One vector is turned by the same rotation once a tick. Each row is the vector after some number of ticks, and that number follows the row.
The counts run from 0 to 1309.
-1.598  0.210  0.686  1.444  0.452 -2.651  3.640  2.190  0.227  1.910  1.359  0.672  0.326  3.251 -0.313  2.113 -0.055  1.843  2.292 -0.937  1.363  0.740  0.010  0.112  1.476 -4.138 -0.594 -1.477  1.256 -0.277 -0.777 -1.344  0.255  1.478 -1.487 -0.665 -1.812 -0.887 -2.789  0.067 -0.685  3.843  0.102  0.646  0.793  0.046  0.217  0.537 -2.052 -1.716  0.524  0.591  0.669
421
-0.096 -0.357  0.312  1.375  1.351 -1.050  2.278 -1.288 -1.613  0.955 -1.337  1.598  1.915  2.312 -0.476  2.221 -0.125  1.178  2.989 -1.518 -1.125  1.215  1.633 -1.141 -0.533 -1.403  1.477 -0.825  2.803 -0.873  1.942 -1.398 -1.372  1.924 -1.059 -1.089  0.132 -1.516 -2.928 -1.292  2.251  2.190 -2.021  0.572 -1.117  2.034 -0.559 -2.364 -2.255  0.246  2.013  0.897  0.825
647
-1.753 -2.270  0.780  0.946 -0.527 -2.745  0.396 -0.124 -1.115  0.365 -1.186  1.168  0.280  0.874  0.858  2.248 -0.381 -1.408  2.559 -3.062 -1.976  1.592  0.883 -1.168  1.355 -2.461  1.073 -1.666  1.298 -1.412 -1.628 -1.490 -1.546  2.082 -1.978  0.195 -1.109 -0.842 -1.885 -3.207  2.236  1.146 -3.068  1.816 -2.021  0.345  0.465  0.015 -0.425  1.564 -0.376 -0.627  0.811
407
-1.331 -0.080  0.470  0.195  0.166 -2.834  1.894 -0.307 -0.249  0.839 -0.803  2.268  0.473  3.371  1.517  1.850  1.762  2.045  1.720 -1.705 -0.097  1.921  1.459 -0.668  2.113 -3.470 -0.491 -1.002  1.501 -1.428 -1.913 -2.810 -0.406  1.205 -1.011 -0.860 -1.169 -0.788 -2.389 -1.113  0.047  1.714 -0.829  1.739 -2.434  2.049  1.704 -0.868 -1.081 -0.342  0.380 -0.754  1.771
688
-1.079  0.515  1.207 -0.028  0.371 -1.734  1.875 -0.337 -0.423  2.685 -0.812  1.523  1.006  2.468  1.199  1.638  0.953  3.125  1.323 -2.775  1.464  2.512  1.794 -2.062  1.879 -1.750 -0.104 -1.669  0.288 -2.430 -1.009 -2.844 -1.173  0.438 -1.466 -1.053 -1.526  0.536 -2.812 -0.431  0.624  0.847 -1.453  0.136 -2.390  1.437  2.894 -2.081 -0.878 -0.399 -0.517 -0.522  1.250
1144
-1.213 -1.278  2.154  2.222  1.164 -0.417 -0.028  0.574 -1.561  1.472  0.506 -0.448  1.224  0.590 -0.161  1.555 -0.078 -0.832  2.231 -4.055  0.708  1.390  1.095 -0.798 -0.462 -0.985  0.649 -1.384  2.323 -1.025 -0.384  0.508 -1.978  1.892 -1.199 -0.722  0.386 -0.741 -2.325 -2.179  3.946  1.858 -4.012  0.126  0.764 -1.297 -0.234 -0.828 -0.663  2.431 -0.351  0.927 -0.956
1113
-0.128  1.037  1.811  1.880  0.974 -1.127  3.128  1.383 -0.407  2.784  1.845  0.412  1.403  3.034 -0.905  1.787  0.666  3.625  1.549 -0.818  2.602  0.899  1.776 -1.214  0.615 -1.921 -0.490 -1.771  0.629 -0.944  0.719 -1.190 -0.723  1.047 -1.431 -1.522 -0.865 -0.468 -2.972  1.392  0.229  4.204 -0.714 -1.128  0.377  0.249  0.140 -1.835 -0.675 -0.240 -0.005  1.029  0.693
267
 0.022 -0.727  0.888  1.265  2.112  0.120  0.422  0.819 -2.236  2.682 -0.398  1.042  1.935  2.392  1.622  1.892  1.133  2.365  1.265 -3.272  3.006  0.635  2.287 -2.436  0.594 -1.071 -0.023 -1.148  2.105  0.437 -0.117 -0.638 -0.818  1.920 -0.772 -1.297 -0.401  0.390 -2.894  0.108  1.867  2.919 -2.315  0.118  0.247  0.755 -0.124 -2.658 -0.960  0.214 -1.019  0.976  1.061
830
-0.766  1.543  1.448  1.302 -0.086 -1.911  2.404  1.015  0.179  2.544  2.924 -0.386  0.940  2.439 -2.428  1.935 -0.986  1.549  1.855 -0.328  0.032  1.885  0.317 -0.122 -0.109 -2.976  1.047 -2.728  1.614 -0.256  0.425 -0.252 -0.777  0.010 -1.878 -1.899 -2.728  0.407 -1.997  1.200  1.423  2.828 -1.344 -0.523  1.175 -1.758  2.002 -0.377 -2.250  0.025  1.345  1.641 -0.059
1026
-0.420 -1.146 -0.292 -0.166  0.251 -1.924  1.936 -1.620 -1.795  1.368 -1.126  2.590  2.805  3.074  0.199  2.395 -0.596  1.001  1.908 -1.297 -0.774  1.530  2.515 -1.900  0.854 -1.934  1.287 -1.626  0.990 -1.833  0.320 -2.490 -1.948  1.041 -1.345 -0.023 -1.606 -0.846 -1.392 -1.322  1.828  0.341 -1.793  0.590 -2.288  2.430  1.109 -1.612 -1.605 -0.161  1.009  0.253  1.996
180
-1.216 -1.498  0.798  1.159 -0.887 -1.788  1.481  1.024 -1.064  1.808  2.321 -1.314  0.577  0.562 -2.207  2.881 -1.905 -0.383  2.132 -1.689 -1.246  1.701  0.958 -0.612  0.353 -1.824  1.471 -3.530  0.587 -0.506 -0.159 -0.530 -1.808  1.725 -2.258  0.012 -3.600  0.142 -1.664 -0.823  3.120  1.331 -2.679 -0.160  0.035 -1.131  0.778  0.249 -2.293  0.588  0.210  1.304 -0.065
349
-1.209 -1.791  0.541  1.519  1.379 -1.276 -1.033  0.544 -2.330  1.392 -1.326  1.813  2.441  1.644  1.869  1.789 -0.865 -0.650  2.340 -3.020  0.003  0.204  1.225 -2.915 -0.155 -2.040  1.557 -1.029  2.186  0.358 -0.955  0.009 -1.498  1.362 -1.471 -0.779 -0.052  0.045 -1.956 -1.874  1.862  3.424 -3.556  0.782  1.042 -1.583 -0.246 -0.653  0.106  1.755 -1.092  0.164  1.602
903
-0.659 -1.380  0.551  0.442  0.091 -1.653  0.324 -1.720 -1.942  0.898 -1.170  1.471  2.247  1.614  0.059  2.253 -0.393 -0.102  1.728 -2.347 -1.660  2.394  2.080 -1.635  0.104 -1.253  1.545 -1.929  1.083 -2.259 -0.239 -1.842 -2.593  1.021 -1.468 -0.346 -1.031 -0.430 -1.453 -1.991  3.467 -0.308 -3.456  0.728 -2.224  1.210  1.548 -1.533 -1.016  1.704  0.681 -0.097  1.040
1239
 0.074 -0.617  1.096  0.701  1.801 -0.092 -0.056 -0.594 -2.263  2.696 -1.000  1.620  2.646  2.365  1.614  1.814  1.115  1.861  0.791 -3.359  2.023  1.424  2.849 -2.704  0.672 -0.742  0.689 -1.479  1.607 -0.744 -0.323 -1.304 -1.824  0.763 -0.668 -1.146 -0.285  0.634 -2.300 -0.607  2.272  1.437 -2.987  0.130 -0.994  1.152  1.507 -2.766 -0.510  0.706 -0.610  0.554  1.380
72
-0.955 -1.128  1.458  1.433 -1.424 -2.027  1.774  0.926 -1.055  2.084  2.001 -1.178  0.723  0.787 -2.221  2.880 -2.083  0.082  1.921 -1.248 -1.340  1.627  1.430 -1.048  0.343 -1.191  1.554 -3.439 -0.157 -1.490  0.669 -0.969 -2.104  1.525 -2.705 -0.265 -3.325  0.009 -1.706 -0.814  3.110  1.650 -2.716 -0.596 -0.632 -1.147  0.878 -0.557 -1.400  0.933 -0.182  0.959  0.259
651
-1.527 -0.067  0.758  0.887  0.150 -1.934  3.313  1.674 -0.191  4.077  1.421  0.369  2.250  2.194 -0.777  1.906 -1.684  2.111  0.877 -1.708  2.717  1.965  0.891 -1.280  1.305 -2.462  0.300 -1.961 -0.495 -1.820 -0.262 -1.757 -1.285  0.674 -1.700  0.111 -2.907  0.149 -2.234  0.534  0.610  1.690 -0.852 -1.188  0.506 -0.796  1.867  0.012 -1.928 -1.511 -0.143  0.365  0.486
68
-2.609 -0.526  1.004  1.469 -0.206 -2.782  1.971  0.417 -0.158  0.750  0.374  0.214 -0.088  0.646 -1.302  1.904 -1.804 -1.497  3.061 -2.334 -1.903  2.430 -0.735  0.417  0.149 -3.169  1.572 -1.431  2.200 -1.328 -0.499 -0.156 -1.196  1.522 -1.749 -0.599 -1.303 -1.112 -2.179 -2.147  2.285  1.740 -2.901  1.011  0.246 -1.444  0.809  0.921 -2.031  0.902  1.419  0.222 -0.459
1198
-0.809  1.221  0.777  1.074  1.082 -1.720  2.419  1.188 -0.336  2.142  1.658  0.933  1.160  3.957 -0.360  2.155  0.581  2.443  1.672 -0.821  1.303  0.913  0.808  0.022  0.691 -3.837  0.001 -1.801  2.731  0.925 -0.817 -0.334  0.329  0.657 -1.142 -1.816 -1.829 -0.100 -2.133  1.189 -0.036  3.832 -0.289  0.474  1.580 -0.400  1.012 -0.043 -2.180 -1.145  0.798  1.354  1.091
911
-1.030 -1.036 -0.016  0.342  0.890 -1.172  0.069 -1.300 -2.037  1.707 -1.384  1.422  2.349  1.013  0.371  1.893 -1.208 -0.586  2.284 -3.564 -1.134  1.939  1.042 -1.764 -0.339 -1.556  2.452 -1.156  2.662 -0.777 -0.232 -0.465 -2.207  0.930 -1.321 -0.936 -1.255  0.296 -1.753 -2.321  3.170  0.721 -3.720  0.807 -0.642 -0.251  1.470 -1.063 -2.225  1.185  0.594  0.155  0.804
635
-2.224 -0.294  0.718  1.120  0.320 -2.767  3.737  1.534  0.692  2.476  0.817  0.639  0.341  2.278 -0.304  1.770 -0.515  1.138  1.974 -2.426  1.211  2.249 -0.515  0.448  1.772 -4.143 -0.116 -1.130  0.860 -1.081 -1.644 -1.655 -0.027  1.393 -1.487 -0.047 -2.398 -0.713 -2.786 -0.876 -0.231  2.206 -0.595  0.558  0.237 -0.006  1.469  0.928 -2.594 -1.722  0.813 -0.099  0.072
1293
-0.149 -2.581  0.826  1.430  1.345 -1.127  0.038  1.174 -2.665  0.373  0.675  1.023  1.472  3.102  1.391  2.694  1.063  0.282  2.171 -1.682  0.123 -0.951  2.688 -1.228  0.601 -2.682  0.340 -2.047  2.532  1.669 -1.164 -0.261 -0.602  2.838 -1.332 -0.105 -0.470 -0.998 -1.651 -1.229  2.508  3.373 -2.249  1.494  0.503  0.905 -1.544 -0.568 -0.004  0.950 -1.062  1.363  1.413
1285
-0.687  1.240  2.462  1.918 -0.611 -1.860  2.750  1.550  0.162  2.237  3.503 -0.953 -0.214  2.288 -2.183  2.081  0.219  2.479  1.443 -0.325  0.881  1.659  1.428 -0.047  0.809 -2.201 -0.292 -3.133  0.036 -1.416  0.537 -1.010 -0.815  0.616 -2.076 -1.687 -1.928 -0.209 -2.539  1.120  1.696  3.208 -1.243 -1.127 -0.322 -0.811  1.187 -1.269 -0.577  1.004 -0.244  1.099 -0.262
80
-1.474  1.602  2.817  2.045 -0.744 -2.897  1.866  1.751  0.771  1.358  2.816 -0.166 -0.638  2.274 -1.048  1.429  0.247  1.857  1.913  0.160 -0.059  1.363  0.823 -0.247  0.938 -3.180 -0.749 -2.715  0.271 -1.231 -0.929 -0.830 -0.465  0.199 -2.117 -1.618 -0.862 -0.839 -2.552  0.405  0.280  4.601 -1.254  0.035 -0.012 -1.679  0.967 -0.044  0.996  1.760 -0.348  0.068  0.267
684
-0.131 -0.636  2.135  2.521  0.603 -0.651  0.065  0.887 -1.744  1.299  1.276 -0.586  0.982  0.969 -0.998  2.096 -0.435  0.469  2.604 -1.976 -0.160  0.807  1.651 -1.568 -0.806 -0.338  0.895 -2.416  1.691 -0.525  1.454  0.374 -1.708  1.909 -1.911 -1.426 -0.172 -0.318 -2.607 -0.760  3.853  3.479 -3.701 -0.471  0.550 -1.105 -0.990 -1.791 -0.261  2.532 -0.184  1.605 -0.126
549
-1.103 -1.679  1.077  0.745  0.415 -1.680  1.198 -0.793 -1.665  1.764  1.276  0.614  3.463  1.609 -1.113  2.261 -1.896 -1.153  1.477 -2.249 -0.566  2.239  1.398 -0.557 -0.576 -1.809  1.913 -2.084  1.055 -1.721  0.073 -0.475 -2.405  0.814 -1.206  0.399 -1.767 -1.018 -0.362 -1.680  4.022 -0.138 -3.433 -0.325  0.151 -0.458  1.546  0.298 -1.784  1.396  0.789  0.821 -0.105
1033
-1.912 -0.284  1.575  1.767 -0.111 -2.804  2.231  0.680 -0.116  0.425  1.982  0.046  0.534  1.975 -1.901  1.722 -1.278 -0.964  2.988 -0.893 -1.498  1.422  0.026  1.417 -0.291 -3.627  0.965 -1.806  2.529 -0.374 -0.404 -0.063 -0.734  1.535 -1.551 -0.900 -1.072 -1.985 -1.741 -1.482  2.254  2.944 -2.167  0.805  1.102 -1.299 -0.080  1.351 -1.790  1.117  1.797  1.010 -0.815
326
-0.558 -0.552  0.303  0.469  1.828 -1.111  1.179 -1.535 -1.647  2.486 -1.919  2.730  3.769  2.423  1.364  1.274 -0.204  1.098  1.526 -2.941  1.070  1.851  1.974 -2.703  0.149 -1.449  1.500 -0.433  1.420 -2.340  0.083 -1.868 -2.187  0.713 -0.582 -0.629  0.048 -0.471 -2.167 -1.392  1.609  0.763 -2.345  0.079 -1.295  1.195  1.659 -1.897 -1.205 -0.011  0.440 -0.341  1.496
750
-0.658 -1.768  0.610  0.992  1.642 -1.890  1.405  0.040 -1.825  1.320 -0.360  3.143  4.413  4.446  1.894  1.570  0.032  0.885  1.178 -0.773  0.980 -0.070  2.399 -2.193  0.446 -3.502  0.404 -0.945  0.921 -1.006 -0.682 -1.660 -1.095  0.942 -0.528  0.389  0.546 -1.967 -1.012 -0.595  0.421  2.778 -1.263  0.549  0.089  1.191 -0.549 -0.386  0.593  0.231 -0.452 -0.076  2.369
1263
-1.591 -0.093  0.404  0.300  0.472 -2.064  0.750  0.909 -0.569  2.197 -1.133  1.949  0.052  2.683  2.105  1.820  1.140  1.953  1.562 -3.252  1.111  1.510  0.932 -1.860  2.480 -3.346 -0.290 -1.190  1.394 -0.398 -2.818 -1.886 -0.509  0.815 -1.622 -1.240 -1.701  0.899 -2.587 -0.823 -0.542  2.303 -1.441  1.523 -1.076  0.126  2.325 -0.600 -0.827 -0.504 -1.158 -0.810  2.153
124
-2.202 -2.667  1.388  0.998 -0.957 -3.009  1.020  1.030 -0.833  0.710  1.354  0.368  1.142  1.651 -0.367  2.279 -1.524 -1.931  1.771 -1.844 -1.115  1.651  1.074 -0.324  1.201 -3.285  0.725 -2.352  0.313 -1.385 -1.838 -0.851 -1.767  1.755 -1.699  1.232 -1.990 -1.565 -0.676 -2.452  2.887  0.846 -2.840  0.937 -0.242 -0.829  0.583  1.640 -0.227  1.440 -0.882 -0.086  0.309
503
-0.849 -2.988  0.853  0.250  0.260 -2.178 -0.170 -0.706 -2.325  0.406 -0.024  2.099  2.908  2.990  1.518  2.496 -0.385 -1.311  1.281 -1.994 -0.859  0.848  2.556 -0.983  0.740 -2.872  0.845 -1.908  1.078 -0.963 -1.545 -1.301 -1.835  1.787 -1.125  1.145 -0.564 -1.541 -0.158 -2.449  2.735  0.780 -2.597  1.470 -0.879  0.836  0.172  0.383  0.441  1.821 -0.526  0.110  1.381
14
